In the rows, zero is written as 128.
Each path is a new rotation, seen through one point. The rows after it are directions, each followed by how far the rotation turns it, in degrees per step (0 if it stays put).
Each turn is a multiple of 5 degrees from 10 to 175, or 0.
Each row of a path follows its step; steps can be skipped.
Path 1:
step 0: [122 132 127 126 133 116 123 117 134 122 120 116 137 122 128 120 133 129
 130 126 146 127 121 110 128 132 129 133 134 132 126 142 125 106 135 138
 137 138 125 126 127 128 116 128 134]
step 1: [136 143 119 125 131 127 121 111 138 134 132 120 130 124 130 117 129 127
 118 134 132 127 137 117 133 116 134 149 126 138 128 133 119 118 125 125
 130 127 132 134 121 119 115 119 134]
step 2: [145 136 129 135 124 120 131 134 135 133 131 132 126 112 130 135 128 109
 115 139 130 126 135 129 129 127 135 134 127 139 125 125 120 135 124 128
 129 124 142 138 123 108 122 130 142]
step 3: [137 131 130 135 118 111 150 133 125 123 122 136 131 131 118 120 138 113
 123 136 139 120 141 138 122 132 136 120 128 126 134 120 125 129 130 135
 133 123 133 136 126 130 124 139 135]
step 4: [124 129 135 137 120 125 132 129 123 122 132 130 118 139 116 118 143 138
 136 129 130 130 142 143 129 130 140 121 132 129 135 121 118 132 120 140
 145 127 125 131 120 134 117 116 123]
step 5: [123 126 135 132 131 133 125 128 130 115 118 128 113 123 119 130 139 135
 134 125 131 134 120 126 118 138 127 127 136 132 127 134 122 132 102 142
 140 138 123 124 131 118 120 118 126]
step 6: [134 140 129 124 132 129 134 109 134 123 113 127 121 128 123 123 127 135
 120 122 127 125 129 120 110 126 114 141 138 119 128 130 133 124 111 140
 122 133 128 128 141 120 127 128 123]
step 7: [134 150 136 135 130 123 132 116 129 134 134 130 122 129 142 133 124 140
 129 126 119 130 141 127 128 119 122 140 143 123 128 117 134 133 132 134
 126 125 131 133 140 109 133 124 128]
step 8: [126 137 130 138 128 114 140 137 124 125 126 132 126 131 142 132 131 122
 143 129 135 132 124 118 131 124 126 119 143 128 132 118 129 130 135 124
 131 128 121 137 139 111 139 129 146]
step 9: [125 136 120 130 121 120 131 135 125 128 118 135 127 144 120 110 124 124
 136 120 139 132 125 113 126 118 132 122 139 122 129 116 117 130 133 118
 133 127 116 133 121 137 133 120 139]
step 10: [128 137 128 133 130 136 115 142 128 134 128 140 123 119 107 117 127 135
 127 119 132 144 128 118 129 130 131 136 133 130 113 120 114 141 133 124
 139 133 123 124 121 131 128 117 126]
Directions:
[123 126 129 128 129 125 125 130 131 124 127 131 129 131 124 126 131 134
 127 127 125 125 127 127 127 131 129 127 127 130 126 125 126 130 129 127
 127 133 127 127 123 127 127 132 127] -> 65
[130 129 125 125 131 130 125 131 133 128 126 127 131 128 123 129 128 132
 128 128 130 127 126 130 132 127 128 130 129 127 129 127 128 127 127 130
 126 128 128 122 134 127 122 126 130] -> 70
[124 124 130 126 127 130 131 131 128 127 128 127 129 125 129 131 128 124
 126 125 127 129 123 128 129 129 124 125 127 128 126 128 123 127 127 131
 130 129 129 129 130 122 128 130 133] -> 125
[126 130 125 128 127 130 134 124 126 123 127 130 129 131 125 125 128 125
 126 127 130 124 127 129 130 127 124 129 125 128 129 125 127 122 128 127
 124 130 124 131 130 131 127 128 128] -> 130
Path 2:
step 0: [132 141 133 123 143 129 123 121 139 137 140 126 124 128 136 130 117 134
 124 124 126 128 124 121 120 117 120 120 120 141 117 107 130 113 122 119
 126 133 135 137 138 123 109 128 128]
step 1: [119 124 126 129 125 128 141 119 129 123 125 143 139 131 106 109 128 113
 119 137 121 124 122 127 138 142 123 125 128 118 133 121 137 128 129 145
 123 125 130 140 134 119 115 123 131]
step 2: [128 134 118 132 105 121 112 132 133 143 143 135 132 130 132 129 129 127
 135 114 128 129 140 136 136 127 143 127 136 128 136 135 135 125 124 113
 131 123 128 124 128 108 121 137 136]
step 3: [123 123 134 131 137 127 146 130 134 128 133 134 114 120 138 137 125 117
 120 136 144 130 132 137 116 135 122 123 138 143 127 139 141 141 110 132
 129 121 125 131 123 131 128 119 141]
step 4: [136 124 109 115 123 130 125 108 140 117 135 116 114 129 135 132 136 133
 112 121 127 123 139 140 126 121 129 132 123 123 128 111 131 123 132 135
 120 129 131 131 127 128 118 124 114]
step 5: [129 135 129 131 128 132 126 144 143 122 120 141 146 140 141 109 129 130
 125 134 123 128 131 115 112 127 132 114 126 123 130 116 132 135 123 144
 120 125 135 133 128 120 130 133 135]
step 6: [125 125 141 124 115 150 126 136 126 122 144 134 121 125 109 132 124 136
 121 134 127 132 130 137 129 127 140 130 132 120 124 134 134 135 127 112
 121 136 124 129 144 118 117 141 131]
step 7: [115 129 123 128 133 115 129 143 124 146 151 125 127 118 136 116 141 115
 121 130 129 131 125 133 127 117 118 126 116 137 130 137 132 134 125 129
 117 115 124 132 134 135 128 122 121]
step 8: [136 114 124 132 127 117 124 116 144 127 125 136 120 130 120 122 117 127
 121 128 147 142 136 135 117 126 112 131 125 124 124 111 130 132 144 117
 137 127 137 135 123 127 120 129 132]
step 9: [131 138 121 114 130 135 134 122 141 137 125 132 147 130 133 126 136 116
 128 138 117 120 125 129 129 133 140 124 122 150 128 118 144 131 131 129
 126 144 136 116 133 124 116 127 132]
step 10: [122 121 119 132 128 127 136 135 119 123 136 130 125 135 129 122 122 121
 131 144 143 124 142 123 136 123 138 138 144 117 124 130 134 111 123 132
 116 127 119 140 136 112 120 139 138]
Directions:
[124 129 131 131 124 127 127 128 129 130 127 125 128 126 125 122 126 129
 128 124 126 132 126 128 130 126 127 128 127 127 126 132 128 130 127 129
 133 126 128 128 132 127 122 125 127] -> 65
[132 131 131 132 127 132 130 126 131 130 128 127 133 127 130 125 124 126
 128 128 127 129 132 129 132 133 132 128 129 125 130 128 129 128 131 127
 125 126 132 126 130 131 130 129 127] -> 95
[125 129 125 123 125 127 131 127 127 127 127 123 129 127 125 131 128 127
 124 133 127 128 125 131 132 126 132 127 123 127 130 131 129 125 130 131
 125 126 130 129 127 129 127 126 129] -> 130
[128 130 124 130 129 130 130 129 125 134 126 125 126 129 127 129 129 129
 126 126 127 126 129 129 131 134 129 124 134 129 124 125 128 127 127 129
 130 126 129 131 123 125 126 127 130] -> 40
[127 129 123 131 135 127 131 129 127 124 128 129 127 126 129 128 128 129
 125 128 126 125 127 130 131 130 127 132 130 129 126 130 129 125 127 127
 126 127 128 130 135 130 126 129 122] -> 115
Path 3:
step 0: [139 127 124 127 122 137 134 125 120 128 134 130 108 131 115 132 134 133
 135 121 132 134 131 125 136 122 131 126 132 118 129 115 114 109 112 122
 136 130 121 121 124 125 130 117 137]
step 1: [133 136 124 124 114 135 124 140 125 141 123 134 134 124 118 119 135 120
 125 122 135 136 131 132 135 119 140 126 135 123 139 111 118 122 125 134
 130 116 120 124 135 121 117 118 135]
step 2: [145 127 118 117 128 134 125 130 125 139 123 119 130 130 117 144 127 130
 118 123 138 128 125 132 132 129 141 127 117 118 132 115 115 134 137 127
 125 113 135 134 130 127 130 120 136]
step 3: [137 116 121 118 121 135 134 112 125 123 129 118 124 127 128 135 131 123
 120 124 148 125 132 132 128 115 130 127 132 120 124 117 120 111 128 139
 124 121 129 134 137 136 132 134 137]
step 4: [132 128 112 127 129 120 140 124 122 132 120 119 132 132 116 133 138 114
 125 112 135 123 136 122 126 115 128 127 135 122 137 131 119 119 118 134
 122 121 124 136 124 126 109 129 125]
step 5: [139 138 109 138 124 123 136 128 133 143 128 123 118 137 118 134 116 122
 140 113 140 122 125 135 128 128 133 121 126 124 122 123 127 117 126 128
 134 123 125 138 124 132 123 115 131]
step 6: [131 126 130 118 122 137 128 130 129 129 133 135 119 135 125 125 117 109
 136 113 149 128 125 130 130 124 146 127 131 119 121 132 120 125 129 139
 137 123 130 129 141 126 120 121 126]
step 7: [135 132 128 125 121 124 123 123 130 134 134 118 125 135 122 142 120 118
 121 125 128 124 125 123 128 120 149 143 116 114 130 133 126 127 114 137
 121 113 124 133 138 116 118 132 128]
step 8: [140 128 119 116 126 122 142 115 131 136 131 124 123 141 135 141 117 134
 133 125 123 126 125 115 144 119 132 130 129 114 121 115 123 119 121 132
 125 133 123 130 135 120 126 128 135]
step 9: [119 145 125 118 119 121 135 125 127 134 117 137 129 140 131 135 132 123
 137 132 139 130 124 120 138 120 130 132 138 123 126 117 119 125 126 149
 128 121 122 135 129 135 115 126 125]
step 10: [130 139 123 127 135 129 133 129 142 144 124 126 128 130 124 139 119 130
 129 135 136 127 128 131 127 127 140 133 128 119 121 126 112 136 119 129
 117 119 133 145 129 141 115 119 119]
Directions:
[128 131 128 122 127 128 128 126 131 130 133 129 132 127 132 129 134 130
 124 132 128 128 127 126 131 132 127 127 126 124 128 123 128 129 129 130
 129 126 129 125 127 124 127 128 129] -> 55
[125 132 125 127 129 128 125 128 130 130 132 126 126 127 129 127 134 126
 131 127 129 126 130 130 125 129 125 124 128 127 122 133 127 125 126 124
 128 128 130 130 126 131 125 128 126] -> 60
[127 132 130 128 128 127 125 127 124 124 124 127 129 134 123 132 132 127
 128 127 128 128 126 127 127 130 126 129 123 127 129 129 126 130 127 129
 131 126 129 131 125 125 131 127 124] -> 145
